Small tables with named rows and columns. After each table, cells are looked up by row and column.

potekig
fields: zap, pufi, kap, zeg, nomor
larulel: [2, 33, 133, 162, 30]
defemo: [117, 172, 33, 21, 30]
mukat: [193, 33, 8, 21, 30]
tokuz: [2, 33, 133, 162, 30]
lik: [155, 33, 8, 21, 30]
satez: [193, 53, 8, 21, 30]
fudavo: [2, 13, 8, 49, 179]
lesem: [2, 13, 8, 77, 209]
fatikep: [2, 33, 158, 134, 30]
gobogir: [2, 13, 33, 162, 119]
feduga: [193, 53, 8, 21, 30]
rud: [193, 33, 33, 21, 30]
fipa: [193, 93, 33, 21, 30]
teb: [155, 33, 8, 21, 30]

pufi of lesem = 13
zap of larulel = 2
nomor of feduga = 30
zap of feduga = 193
kap of larulel = 133
zeg of larulel = 162
pufi of teb = 33
kap of fipa = 33
zeg of lesem = 77
pufi of lik = 33
zap of tokuz = 2
pufi of fatikep = 33
zeg of satez = 21
kap of lik = 8
kap of rud = 33
pufi of defemo = 172
nomor of gobogir = 119
pufi of fipa = 93
kap of teb = 8
nomor of lesem = 209

futup.tsv
	taveg	murom	nuf	bef	tafo	gubaba	zumoga	vopif
semaf	514	-359	-156	-175	374	-147	77	-455
mav	155	29	-106	-212	188	213	-158	-317
dudeki	-91	-60	-172	55	248	-571	-67	-423
voko	-158	148	-100	-37	107	-263	27	177
vire	95	76	-141	-132	233	-154	-84	-231
simo	-294	4	-153	124	42	7	-84	252
kigo	-186	143	-13	93	-108	310	40	-513
rimoga	112	-328	-72	0	59	-93	46	478
favu	-9	-99	-147	189	98	278	-88	424
fut	332	372	31	-28	-123	93	-52	-497
bapitu	126	70	-73	-58	65	-498	49	401
tideta	-129	74	-198	-60	246	-164	-32	-925

What is the vopif of rimoga in futup?
478
What is the murom of dudeki in futup?
-60
What is the zumoga of semaf in futup?
77
What is the murom of bapitu in futup?
70
What is the taveg of mav in futup?
155
What is the nuf of kigo in futup?
-13
What is the murom of vire in futup?
76
What is the nuf of favu in futup?
-147
What is the taveg of dudeki in futup?
-91
What is the zumoga of fut in futup?
-52
What is the vopif of fut in futup?
-497
What is the vopif of mav in futup?
-317
What is the bef of voko in futup?
-37
What is the tafo of rimoga in futup?
59
What is the tafo of voko in futup?
107
What is the nuf of dudeki in futup?
-172
What is the bef of favu in futup?
189

Table sigetos
        tiser  bifed   sazu   finu  gefisum   pufo  somurad    niv  tetuz
gil     -54.8   24.5   22.7   70.8     69.7  -43.8      7.1   28.1   69.0
torod    73.2   36.9   41.7  -25.7      7.6   62.9     51.7   23.2  -50.8
zipemi   26.0  -12.4    4.5   -9.7    -13.6  -20.7    -28.0  -27.3   73.8
vid     -11.1  -24.5  -30.3  -45.5     54.9   28.8    -30.6   60.6   76.0

What is the finu of gil in sigetos?
70.8
What is the somurad of gil in sigetos?
7.1
What is the gefisum of torod in sigetos?
7.6
What is the niv of vid in sigetos?
60.6
What is the bifed of gil in sigetos?
24.5
What is the gefisum of vid in sigetos?
54.9
What is the somurad of torod in sigetos?
51.7
What is the tiser of torod in sigetos?
73.2
What is the bifed of zipemi in sigetos?
-12.4
What is the somurad of vid in sigetos?
-30.6
Which row has the largest niv? vid

tel:
,gagiv,volev
reze,42.973,54.056
rakot,31.163,73.730
gik,44.918,51.923
paz,42.914,56.129
pif,24.355,79.399
kad,40.040,59.314
tinop,49.988,46.852
gupa,34.408,66.602
furuf,59.293,33.460
fosoki,56.952,35.474

paz, gagiv -> 42.914
reze, gagiv -> 42.973
furuf, gagiv -> 59.293
rakot, volev -> 73.730
rakot, gagiv -> 31.163
gupa, gagiv -> 34.408
tinop, volev -> 46.852
tinop, gagiv -> 49.988
pif, volev -> 79.399
gik, gagiv -> 44.918
fosoki, volev -> 35.474
pif, gagiv -> 24.355
furuf, volev -> 33.460
paz, volev -> 56.129
kad, gagiv -> 40.040
kad, volev -> 59.314
Which row has the largest volev? pif

ludu =
,lod,renovad,gigob,vis,gemu,mev,fozam,nal,disesil
tiv,17749,15067,14296,-26789,10620,42816,15562,22657,4533
kefogog,4067,16050,5767,-32164,14463,26526,47203,21065,-16216
bolev,-10236,-6949,-972,-58463,12726,38378,98187,4824,-37796
muk,22012,-1115,14978,-14755,-1561,41285,-31907,9332,22743
fomumal,-6582,-14633,-616,-38288,6318,20773,39390,-227,-21588
zatepup,-1189,-37779,4084,-43829,-320,37797,15179,-12089,-9081
vunose,-4078,-9070,3142,-35893,16923,11515,27124,11911,-23115
dekiver,-913,-9583,2156,-32445,4671,23847,26234,2463,-12862

mev of muk = 41285
disesil of kefogog = -16216
nal of vunose = 11911
mev of tiv = 42816
gemu of tiv = 10620
renovad of dekiver = -9583
gemu of zatepup = -320
vis of dekiver = -32445
fozam of vunose = 27124
fozam of tiv = 15562
disesil of dekiver = -12862
lod of fomumal = -6582
fozam of fomumal = 39390
mev of fomumal = 20773

piv.tsv
	kile	mib	gude	zoparo	bak	dab	navaz	magena	sif	zotus
dod	7.064	7.708	5.882	4.230	6.628	6.529	4.503	6.004	4.263	4.513
kadet	4.808	7.971	6.765	5.798	5.106	6.317	4.645	5.159	4.149	4.764
zoma	5.077	5.864	4.267	5.526	7.500	5.744	3.864	5.563	6.052	6.879
kez	5.871	6.650	3.864	3.793	7.029	7.407	4.640	5.292	7.760	7.886
piz	6.047	7.060	5.932	3.359	3.994	3.583	7.217	9.305	6.183	5.452
mikub	3.917	5.923	6.009	6.963	7.674	6.943	5.920	5.718	5.309	2.533
rumu	6.484	7.209	6.198	4.643	6.825	8.531	5.755	5.351	5.090	4.420
petemup	4.095	4.046	4.654	5.424	5.418	6.377	6.160	6.995	7.511	7.271
filat	2.389	4.507	4.902	6.793	5.660	6.148	4.793	7.162	6.619	5.246
zele	5.205	6.951	6.861	6.729	5.307	7.076	4.825	3.857	4.913	5.441
nakep	5.867	6.645	5.313	4.772	6.686	7.694	4.959	4.717	5.375	6.667
non	8.160	6.895	5.240	5.047	4.511	3.397	5.721	7.364	6.620	5.847
tosun	5.427	5.777	4.462	5.441	5.755	6.830	5.107	4.640	7.571	7.532

zotus of rumu is 4.420
magena of tosun is 4.640
mib of dod is 7.708
zoparo of mikub is 6.963
mib of nakep is 6.645
mib of non is 6.895
gude of filat is 4.902
navaz of kez is 4.640
sif of zele is 4.913
zotus of zoma is 6.879
kile of piz is 6.047
zotus of mikub is 2.533
zoparo of kez is 3.793
zoparo of piz is 3.359
sif of dod is 4.263
navaz of tosun is 5.107
bak of zele is 5.307
zoparo of dod is 4.230
kile of non is 8.160
Which row has the largest zoparo? mikub

